Each row is where one point has got to under a steady rotation. How many ticks took it there?
The counts run from 0 to 1130.
[-37,  25,  37,  14,  -4,   6,   2, -26, -25,   2, -50, -31,  32, -13,  20,
  -5,  14,  16, -12,  25,  11,  61,  10, -14, -24,  -8,  62,  39,  -4,  26,
 -24,  16,  19,  -1,  18,  35, -23,  26,  13, -23,  16, -33,  22, -18,  -5,
   1]
50
[-18,  67,  35,  13, -16,   1,  25,  26, -20,  19,   1, -40, -12,   2,  23,
  36,  23,  29,   6, -10, -37,  41, -30,   0,   8, -26,  44,  40,   8,   4,
 -15, -16,  28,  18,   5,  -1, -37,  46,  22,  -9,  25, -45,  -6, -18,   3,
   3]
58
[-37,  33,  22,   3, -30, -53,   3, -18,  12,  -8,  19, -32,  33,   2,  -9,
   2,   5,  20,   5,  37,   9,  35,   1, -27, -19, -47,  59,  18, -51, -39,
 -13,   0,  26, -12,  20,  18, -17,  10,   6,   5,  30,  12,  42,   7,  29,
   3]
161
[-25,  30,  14,  17, -42,  -2,  14,  -1,   3,  27, -27, -30,  32,   9,  15,
 -20, -16,  20,  12, -20,   8,  31,  17,  30, -43, -45,  13,   0, -11,  -5,
 -27,   6, -37,  16,  63,   9, -34,  25,   3, -29,  22, -38, -17,  42,  17,
 -10]
421
[-32,  24,  26,   1, -32, -70, -14,  -9,   7,  -9,  12, -23,  11,  11,  20,
   9,   8,  20,  46,  40,  24,  41, -14, -20,   3, -37,  47,  10, -44,  -8,
   5,   3,  18,   6,  21,  27, -22,   3,   1,  19,  40,  18,  30,  24,  40,
 -12]
162
[ -1,  16,   7,  20, -13, -17,  11,  17, -37,  11, -25, -28,   8, -16,  32,
  52,  34,  34,  17,  -6, -25,  47,   7,  26,  13,   2,  46,  53,  16,  12,
  -2, -11,  12,  37, -20, -27, -24,  16,  26, -12,  32, -49, -31,  -5,  15,
  13]
651
[-55,   9,  -7,   0, -26,  -8,  34,  50,  -1,  56, -45,  21,  27,   5,  20,
   0,  17, -12,  -3,   7,  46,  11,   0,   5, -15,  -2,   0,  30,  -6,  22,
 -16, -10,  19,  24, -10, -32, -31,  -7,  45,   2,  39, -25,  12,  -6,  19,
   7]
222
[-38,  61,  -2,  22,  40, -69,   4,   7, -29, -26, -45, -45,  12, -13,  23,
   8,  -2,   1,  16,  20,  25,  37, -20,  -6, -11,  22,  26,   5,   0,   0,
 -14,  12,  23,  15,  11, -10, -15,  26,  10,  13,   7, -22,  -2, -50,   0,
 -16]
969
[-28,  23, -35,  22, -13, -78,   7,  -5, -12,  -3, -24, -11,  33,   7, -40,
  47,  16,  10,  27,   3,  34,  32,  -4,  30,  -2, -15,  24,  -6, -15, -23,
 -27, -21,  13,  18, -32, -48,  22, -18,  19,   5,   9,  -4, -15,  52,   1,
   0]
547
[-11,  35,  10,  26, -38, -76,  33, -25,   3, -14, -17, -33,  22,   8, -24,
 -17, -43,  -7,  10,  18,   6,  33, -46,  13, -37, -10,  -9, -38, -39, -27,
 -32, -35, -17,  -1,  17,   4,  -8,  30,  30, -28,   8,  32,  11, -12,  15,
 -25]
1005
[ -3,   8,  55,  16, -15, -46,  15, -23, -23, -22, -23, -27,  16, -34,  16,
   2, -20,  32,  48,  13, -26,  19, -28,   2, -10,  13,  34,  -4,   0,  25,
 -33, -12, -21,  26,   8,   9, -29,  22,  39,   0,  24, -18,   6, -40,   2,
 -37]
786
[-26, -11,  26,  15,   2, -28,  59,  -4,   9,  -1, -46,   1,  57,  -4, -14,
   6,   6,  -9,  26,   7,  44,  -1, -17,  29, -32,  35,  32,   1, -34,  -1,
   7,  46,  -5,  20,   4, -42, -13,  -5,   3, -13,  -8,  27,  46, -12,  48,
  11]
295
[-22, -14,  24, -11, -45, -13,  44,  -8, -16, -26, -35, -31,  11, -17, -20,
  25,  13,  42,  34, -11, -28,  24,  14,   4,  -9, -29,  50,   1, -12, -26,
  21, -21, -27,  15, -32, -10, -14,  27,  -2,  -5,  10,   6,  48,   1,  40,
  20]
171
[ -5,  66,  52,   6, -48, -50,  11,  12,  14,  23,  11,  -3,  27,  39,  15,
  -8,  14,  33,   4,  -9, -24,   5, -32,  -8,   7,  -1,  47, -13, -21,  -5,
  -8,  -7,  13,  34,  33,   1, -19,  18, -10,   5,  60,   5,   7,   4,  60,
 -21]
609
[ -2,  18,  -3,  19, -65, -55,   9, -16, -30, -11, -28, -15,  27,  19,   8,
   9,  29,  -1,  38, -20,   1,  23, -34,  22, -20,   9,  12,  -7,  -7,  -1,
 -21,  26, -41,  44,  10,  -2, -16,   6, -21, -36,   6,   8, -40,  38,  49,
   8]
1017
[-61, -14,  12,  29,   2, -21,  49,  47, -13,  12, -17, -12,  -1,  -1,  15,
  22,   6,  -4,  34,  37,  20,  24, -37,   6,  12,  25,  38,  44,  22,   9,
 -13,  24,  49,  30, -13, -19, -25, -24,  60, -10,   3, -19,  23, -24,   5,
  -4]
368
[-46, -10,   5,  26, -47,  -3,  48,  11,  -7,  38, -31,  -8,  16,  55, -12,
 -17, -27,  -6,   2,  11,  61,  17, -24,  29, -16,  -4,  28,  33,  15,   3,
  -3,   6, -11,  -3,  -5, -30, -22,  42,  53, -27,  -8, -18,  36, -22,  -1,
  -3]
1107
[-29, -39,  -8,  19,  -9, -33,  44, -21, -36,  -2, -33, -22,   4,   8,  -3,
  25,  19, -18,  37,  19,  41,  36, -29,  34, -22,  15,  17,  31, -34,  -6,
  24,  41, -15,   7, -28, -33, -22,   8,  16, -35, -10,  10,  45,   7,  30,
  11]
882
[-34,  43,  17,  23,  22, -16,  40, -17,   2,  34,  -8, -17,  19,  13, -15,
  23,  19,  19, -21,  16,  22,  44,  -2,   8, -48,  11,  29,  14, -46,  -3,
  -1,  12,  38,  -4,  26, -28,   9, -12,  29,  -8,  39, -21,  25,  25,  35,
  13]
443
[-13,   2,  11,  54, -21, -48,  40,  -4, -19,  -1, -31, -23,  23,  25,  -2,
  14,   1, -35,  13,  15,  41,  22, -59,  42,   5,  32,  26,  35,  17,  10,
 -26,   3,  -9,  11, -17, -26, -12,   3,  33, -36, -13,  15,  12, -17,  -7,
   2]
1105
[-43,  -4,  11,   6, -27, -28,   1,   0, -36, -15, -47, -44, -18, -27,  22,
   1,  -1,  43,  55,  15, -23,  55,  12,   2, -12,  -1,  20,  -7,  -4,   7,
   0,  16,   0,  48,  20,  21, -18,   5, -21, -27,  25, -22,  13,  29,  11,
 -18]
867
[-43,  50,  10,  19,  12,  -9,  28,  11,  -2,  17, -24, -41,  38,   6, -13,
  45,  27,  32,  -7, -28, -14,  16,  19,  38, -40, -19,  34,  13, -17, -29,
   5,   0,  17,  15,  38, -32, -14,  15, -27, -25,  13, -31,  -3,  45,  17,
   1]
135
[-24,  61,  36,  -1,  -9, -53,  11, -25, -46,  10, -20,  -4,  22, -11,   5,
 -21,  36,   3,   4,  -2,   2,  46,  -8,  -8, -24,  -5,  19,  16, -11,  11,
 -46,  -6, -32,  -3, -26,   2, -12,   4,  41, -32,  20, -47, -11, -13,  -8,
 -23]
341
[-52, -20, -16, -22, -13, -29,  28, -10, -16,  -9, -24,  -5,  25,  26,  29,
 -13, -13,  14,  36,  33,   6,  42, -16,  29, -55, -48,  -9,  11, -26,  -7,
 -28,  18,   9,  -4, -27, -17, -19,  25,  34, -29,  18, -51,  10,  23, -10,
  -2]
263
[-37,  22,  29, -16, -15, -75,  19, -30, -44, -20, -23,   9,  37, -10, -17,
 -19,   7,  18,  43,  20,  19,  24,  -8, -25, -13,  -4,  49,  -3, -25,  10,
 -27,  18, -16,  -3, -49, -18,  -1,   1,  32,   8,   4, -25,  24,  -9,   4,
 -22]
1075
[-38,  20,  42,   9, -24, -47,  21,  15, -12,  27,  -6,   5,  -5, -12,  -4,
  49,  37,  37,  29,   5, -25,  19,  -2,   5,  29,  12,  46,  18, -21,   2,
  14, -19,  45,  36, -10, -27,  -2, -22,  20,   5,  48, -11,  21,  25,  25,
 -22]
1061
[-38,  13, -11,  36, -42, -60,  38, -14, -27,  15, -64, -10,   3,  12, -25,
  -1,  -4,  -4,  10, -15,  20,  25, -29,  31, -15,  46, -13, -12,  -5,  -2,
 -11, -14,  -1,  41, -26, -29,  21,  -5,   6, -60,   9,  27, -11,  15,  13,
 -13]
107
[ -1,  15,  17,  -3, -42, -40,  -1,  -4,  -2, -14, -28, -17,  43, -22,  -2,
 -15,  21,   8,  26,   7,  19,  43,  13,  11,  16,  12,  39, -12, -25,  -7,
   1, -19, -53,  10,  16,   3, -16,  -6,  -1,  11,  22,  31,   8,  -5,  89,
  -8]
313
[-51,  36,  11,  37, -11, -27,  33,  28, -26,  16,  -5, -23, -19,  20, -10,
  13,  16, -13,  19,  19,  13,  43, -49, -12,   7,  21,  42,  32,   8, -15,
 -27,  22,  43,   1, -23,  -5,   3, -11,  61, -14,  -8, -16,  27,  -8,   8,
  15]
367
[-52,  -5, -56,  17, -56,  -6,  13,  24,   0,  15, -51,  -3,  11, -17, -16,
  21,  -3,  28,  -6,  20,  12,  50,  19,  -1,   4,  21,  24,  -7,  -6, -28,
 -11, -18,  20,  21, -12, -33,  30, -23,  44, -19,  25,   6,   0,  27,  53,
  21]
842
[-17,   0, -15,  29,   1, -52,  31,  -4, -18,  27, -55, -10,  18,   9,  26,
  -2, -25, -26,  24,  -8,  42,   9, -37,  20, -13,  44,   2,  19,   7,  33,
   0,   3, -27,  31,  -3, -35, -25,  41,  43,  -3,  20, -15,  20, -48,   7,
 -20]
1109
[-34, -12,  -2,  19, -28, -26,  -2, -20, -25, -18, -57, -42,  -6,   4,  34,
  -1, -14,   6,  34,  20,  12,  56, -21,  -9, -27,  -7,  29,   4,  -7,  18,
   0,  35,   0,  29,  36,  27, -25,  33, -20, -30,  10,  -7,  14,   3,  36,
  15]
273
[-27,  13,  50,  19, -27,  15,  -2,  -6, -21,  12, -53, -27,  24, -23,  25,
  10,   7,  40,   0,  -4, -17,  49,  27,   6,  -4, -17,  56,  38,   2,  27,
 -27, -18,   1,  26,  16,  19, -36,   6,  18, -26,  23, -39,   9,  -2,   8,
 -15]
644
[  3,  -9,  18,  20, -43, -32,  16, -38,  -9,  29, -23,  37,  32,   6, -15,
   5,   7,  24,  16,  13,  13,  37,   5,   8,  12,  51,  45,  -2,  -7,  40,
 -27, -20, -18,  28, -17, -32,  18, -29,  51, -13,  52,  -6,   8,  25,  49,
  -3]
625
[-35,  45,   1,   9,  -8, -47,  21,  62,   3, -27, -21, -46,   2, -12,   6,
  41,  21,   9,  53,  10,   6,  30, -54,   7,  10, -27,  11,   0,  -2, -26,
 -19, -18,  28,  24,  -5,  -8, -41,  19,   0,  -4,  -1,  10,   6,  -1,  13,
  14]
980
[-61,   9,  -7,  26,  27, -58,  39,  -8, -35,  16, -59, -12,   7, -18, -12,
  21,   6, -17,  28,  27,  52,  16,   4, -18,  -9,  15,  51,  35,   6,  23,
 -12,  21,  11,  16,  15, -30,  -3,  -3,  34,   8,  -3, -12,  20, -11,   0,
  18]
665
[-31,  -7, -16,   0, -23,  -1,  28,  61,   0, -18, -38, -19,  -3,  10,  21,
  33,  -7,  43,  27,   4, -23,  55, -55,  29,  -2,  22,  35, -14,   7, -14,
   8,  -5,  32,  46, -26, -23, -17,  25,  20,   6,  20, -12,  19,  -9,  49,
  17]
985
[-30,   1,  -3,   8, -38, -15,  15, -41, -26, -19, -12, -32,   9,  -4,  36,
   9, -18,  28,  32,  26, -24,  50,   1,   0, -44, -27,  26,  15, -12,  -3,
 -24,  26,  20,  38,  23,   5, -20,  15,  19, -20,  47, -52, -23,  10,  33,
  11]
567
[-59,  77,  -9,   7, -22, -55,  13,  15, -28, -21, -32, -39,  -6,   7,  -4,
  15,  15,  -6,  28,  23,   5,  23, -24, -37, -14, -19,  33,   8,  12, -19,
 -27,  18,  29,  34,   7,  12, -13,  21, -16,  -2,  -6,  -5,   4, -10,  25,
  25]
976
[-10, -25,  31,   6, -26, -46,  12, -13,  -3,  36, -27,  -1,  47,  10, -11,
  21,   8,  34,  19,   0,  20,  26,   6,  51,  10,   2,  24,  31, -29,  22,
  10, -49,  -3,  21, -27, -44, -11, -10,  31,  -3,  58,   5,  15,  23,   8,
 -33]
328
[-13,   5,  49, -17, -23,  -7,  33,  24,   2,   0,  -7, -22,  30, -10,  40,
 -11,  17,   3,  35,  12,  12,  26, -42,  12, -46, -16,   8,  12, -40,  13,
  -5,   7, -12,   8,  12,   4, -80,  12,  12,  -2,  29,  -5,  44, -19,  53,
   1]
897
